The same turns and mirrors carry the whole set onto itself, and each row onto the other rows of its family. Which rows share a family with each named row? Give them in list order.
These 32 rows form 4 families of 8 rows each.
k_236: [ 3.20 -1.38 -1.51 -0.99 -0.42  1.11 -0.31  0.95 -1.73  1.19 -0.61  1.98
  0.02 -0.89  1.41]
k_355: [ 3.83 -1.90 -1.78  0.67 -0.75  3.01 -0.23  0.61 -0.55 -0.48  1.22 -0.36
  1.43 -0.62  1.14]
k_684: [-2.20  2.28 -0.77 -2.05  0.51 -2.40  0.29  1.08  2.56 -2.53  1.32 -0.12
  3.36  0.33 -1.36]
k_408: [ 2.94  1.80 -1.73 -3.73  1.33 -0.01  0.09 -2.60 -0.15  0.28  0.72  0.33
  1.61  2.30 -1.51]
k_423: [ 1.41  1.89 -0.91 -0.72  0.10  2.17 -3.08  0.16  2.37  2.29 -0.48 -0.77
  3.31 -0.23  0.51]
k_462: [-0.59  0.00 -0.56  0.73  0.50 -0.23 -1.25  4.33  2.80 -0.11  1.28 -0.87
  1.83 -0.91  0.97]
k_574: [-0.97 -0.25  0.20  2.07 -2.08 -1.13 -0.26  2.25  1.61  0.09 -0.21 -0.12
  1.15 -2.34  0.80]
k_875: [-0.95 -2.04 -0.84  2.68 -0.08 -0.17 -1.45  2.24  1.35 -1.36  1.09  0.24
  1.37 -1.07 -0.05]
k_632: [ 0.61 -0.31 -0.60 -0.94 -0.86 -3.33  2.98 -0.48 -0.91 -1.89  0.97  0.99
 -0.56  0.17 -1.22]
k_916: [-0.65  1.22  1.11 -0.92  3.72  0.08 -1.01 -0.34 -0.92  0.11  1.57  1.79
  0.24 -0.97 -2.13]
k_515: [ 1.84  1.48  0.02  0.22  4.04 -0.11 -1.14  0.56 -0.87  1.10  2.31  1.67
  0.00  0.20  0.45]
k_918: [ 1.55  0.27 -0.10 -3.60 -0.66 -1.07  2.83 -0.40  0.84 -3.30 -0.07 -0.19
 -0.40 -1.65 -0.79]
k_694: [ 2.17  4.76 -1.01 -1.32  2.15  0.13  0.29 -2.32  0.93 -1.39 -1.22  0.35
  1.72  1.40 -0.90]
k_244: [ 1.21 -0.47 -3.11 -0.60 -2.13  0.13  1.12 -0.36  2.30 -2.27 -1.05 -0.88
  3.88  0.23  2.37]
k_420: [-0.18 -2.14 -0.34 -2.22 -0.40 -0.82  2.71 -0.09 -1.84 -2.86  0.03 -0.25
  0.65 -0.38 -1.21]
k_254: [-1.54  3.87  0.82 -1.76  2.04 -2.19  2.05  0.46  2.02 -0.69  0.75 -0.55
  1.82  0.78 -0.35]
k_465: [ 0.77  2.85 -1.72  0.61  2.06  1.13 -2.51 -0.68  3.23  0.73  0.55  1.05
  3.45 -0.36  1.49]
k_794: [ 1.48  2.66 -1.28 -4.32  1.66  0.39  1.64 -3.05  0.08 -0.85 -0.64  0.57
  2.70  0.28  0.39]
k_303: [-0.14  0.60  0.28 -0.07  3.49 -1.87 -0.88  0.77 -0.13  2.48  0.13  0.24
  0.10 -0.30 -1.82]
k_294: [-1.16  2.96  0.06 -0.58 -0.37 -2.37  0.20 -1.21  3.26 -0.81  0.94 -1.91
  2.84  0.79 -2.10]
k_452: [ 0.36  0.45 -1.13 -1.35 -2.60  0.82  2.91  0.51  2.28 -2.27 -0.40 -2.51
  3.33 -0.05  0.37]
k_73: [ 0.00  0.02  0.74 -0.66 -0.45 -0.48  2.10  2.03 -1.81 -2.75  1.43  0.45
 -0.92 -1.37 -0.94]
k_571: [ 2.84  2.03 -0.48 -1.80  0.85  0.93  3.16 -3.25 -1.41 -1.11  0.74 -0.07
  1.46  1.05 -0.21]
k_196: [ 2.07  1.92 -1.88 -0.47  1.95  1.20 -0.34 -1.00  3.19  1.43  0.49 -1.27
  4.24  1.48  1.68]
k_271: [ 2.15  0.91 -1.76 -1.51 -4.41  0.64  0.76 -1.10  1.69 -2.07  0.28  0.03
  2.75  0.22  1.14]
k_387: [ 1.79 -0.60 -0.51 -0.84 -1.85  2.55  1.21 -1.27  2.83 -0.79 -1.99 -0.31
  2.57  1.41  1.93]
k_32: [ 0.55 -3.66  0.59  0.00 -0.97 -0.65  0.13  2.57  1.01 -0.41  1.33  0.16
  2.21 -1.66  0.66]
k_532: [ 0.91  1.69  0.16 -0.47  2.87 -2.92 -0.73  1.57 -0.90 -0.89  2.08  0.89
  1.48 -1.74 -2.15]
k_288: [ 1.15  0.89 -0.33  2.31  1.80  0.64 -2.35  0.61  1.04  1.63  0.24  0.71
  4.33  1.37  0.54]
k_454: [-0.87  1.99  0.44 -0.85 -0.08 -3.24 -0.51  0.81  2.91 -2.25 -0.17 -1.76
  3.01  0.67  1.72]
k_851: [ 3.53 -0.81 -0.80 -0.41  1.18  2.73  1.04 -0.59 -0.96  0.57  0.29  2.41
  0.93 -0.97 -1.91]
k_788: [ 2.74 -1.62 -1.38  0.43  1.10  2.57 -0.13 -1.88 -1.13  0.39 -0.82  0.96
  0.63 -1.26  1.64]

The rest of the family of k_420: k_684, k_875, k_916, k_244, k_465, k_794, k_788
The rest of the family of k_387: k_918, k_694, k_32, k_532, k_288, k_454, k_851
The rest of the family of k_271: k_236, k_408, k_423, k_574, k_632, k_303, k_294

The same turns and mirrors carry the whole set onto itself, and each row onto the other rows of its family. Which rows share a family with each named row? Give them in list order.
These 18 rows form 3 families of 6 rows each.
k_14: [ 0.92 -2.27  1.57 -0.76 -1.79 -0.17  1.86  0.35  0.49  2.16  2.28 -0.93
  2.07 -0.43 -1.74 -1.54  1.35  1.96  1.02 -2.33 -2.33]
k_699: [-2.21  3.19 -0.19  0.79  0.50  1.46 -1.07  1.08 -0.80 -1.14 -1.34 -0.64
 -2.76 -0.67 -1.19  1.08 -0.78 -0.26 -0.64  1.14  1.51]
k_529: [-2.55 -0.49  3.08 -0.69  2.13  0.69  1.42 -1.78 -1.78  2.99  0.58 -0.37
  0.27 -1.14  0.29  1.41  1.17 -0.55  1.89 -0.89 -0.25]
k_964: [-0.53 -2.66  1.44  0.03  0.33 -2.85  3.70  2.13  0.93  0.82  1.62  0.47
  1.62  1.47  0.95 -0.68  0.94  0.64  0.63 -0.80 -2.87]
k_198: [-1.56  0.65 -0.72  2.47 -3.07  1.21  0.99  2.64 -0.03 -2.90  0.38 -1.59
 -1.18 -0.35  1.03 -1.37 -3.04  1.54 -1.68 -1.68  0.53]
k_207: [-2.79  0.36  2.59 -2.26  0.34  0.50  0.89 -2.06 -1.00  2.30 -0.14 -0.18
 -0.40 -1.89 -0.04  0.91  1.59 -0.63  2.09  0.98  0.43]
k_715: [ 1.77  0.10  0.40  2.16 -2.91  0.31 -1.21  1.28  1.66 -0.40  0.30 -1.52
 -0.30  0.59  0.98  1.08 -1.23  1.18 -2.89 -1.60  0.78]
k_410: [-0.83 -1.24  0.09 -1.56 -0.44  0.78  1.14  1.72 -2.14  1.20  4.67  2.29
  0.88 -0.18 -0.79  0.86 -1.69  2.96  1.67  1.13 -1.44]
k_19: [-2.57  1.69 -0.09  0.14 -0.61  1.19 -1.50  2.25 -0.83 -1.33  0.71  3.49
 -2.46 -0.29 -0.65  1.47 -1.63 -0.61  0.22  2.30 -1.40]
k_461: [ 0.09 -2.36  0.51  0.63 -0.58 -1.60  3.43  2.39  1.17  0.12  1.25 -0.01
  1.59  0.55  0.80 -3.18  1.39  0.37  1.34 -0.05 -3.03]
k_505: [-3.97 -0.98  1.55 -2.46 -1.48  0.14  0.62 -0.13 -3.69  3.01  2.25  0.48
  0.79 -0.47 -0.22 -1.33  2.14 -0.63  1.40 -0.45 -1.05]
k_838: [-2.38 -1.26 -0.23  0.39 -0.62 -1.21  0.99  1.43 -2.92  1.52  3.89  1.24
 -0.91 -0.89  1.98  0.73 -2.18  3.25  1.59 -2.86 -0.10]
k_521: [-1.81  2.12  0.44  2.50  0.09  1.34 -2.15  1.55 -0.14 -1.25  1.57  3.35
 -1.55  0.25  0.43  1.09 -1.16 -1.33 -0.37  1.69 -0.52]
k_202: [ 2.36 -1.23 -0.05  1.70 -2.56  1.50 -0.55  1.74  1.09 -0.52 -0.52 -2.35
  0.70 -0.31  0.30 -0.09 -2.31  1.80 -1.64 -0.98 -0.19]
k_742: [-2.30  1.71  0.77  1.05 -0.90 -1.52  0.00  1.68  1.35 -3.38 -1.04 -1.25
  0.92  0.77  0.35 -2.71  0.20 -2.63 -0.20  0.61 -0.60]
k_38: [-3.07  0.72  0.93 -0.65 -2.00 -0.02 -1.15  0.48 -0.48 -1.33  1.28 -2.73
 -1.13  0.60  1.75 -3.58  1.62 -3.24 -0.01 -1.36 -1.08]
k_987: [-2.77  1.21  1.15  0.62 -1.59  0.45 -0.81  1.39 -0.97 -1.77  1.54 -2.05
 -0.56  1.32  2.33 -1.63  1.55 -3.80 -2.02 -1.95 -1.29]
k_846: [-1.35 -0.59 -1.43 -0.72 -1.51  0.06  1.04  2.32 -3.70  0.06  3.19  0.42
 -0.79 -1.99  1.25  1.18 -2.49  3.34  1.33 -2.40 -0.62]

The rest of the family of k_964: k_529, k_715, k_838, k_521, k_987
The rest of the family of k_202: k_207, k_19, k_461, k_38, k_846

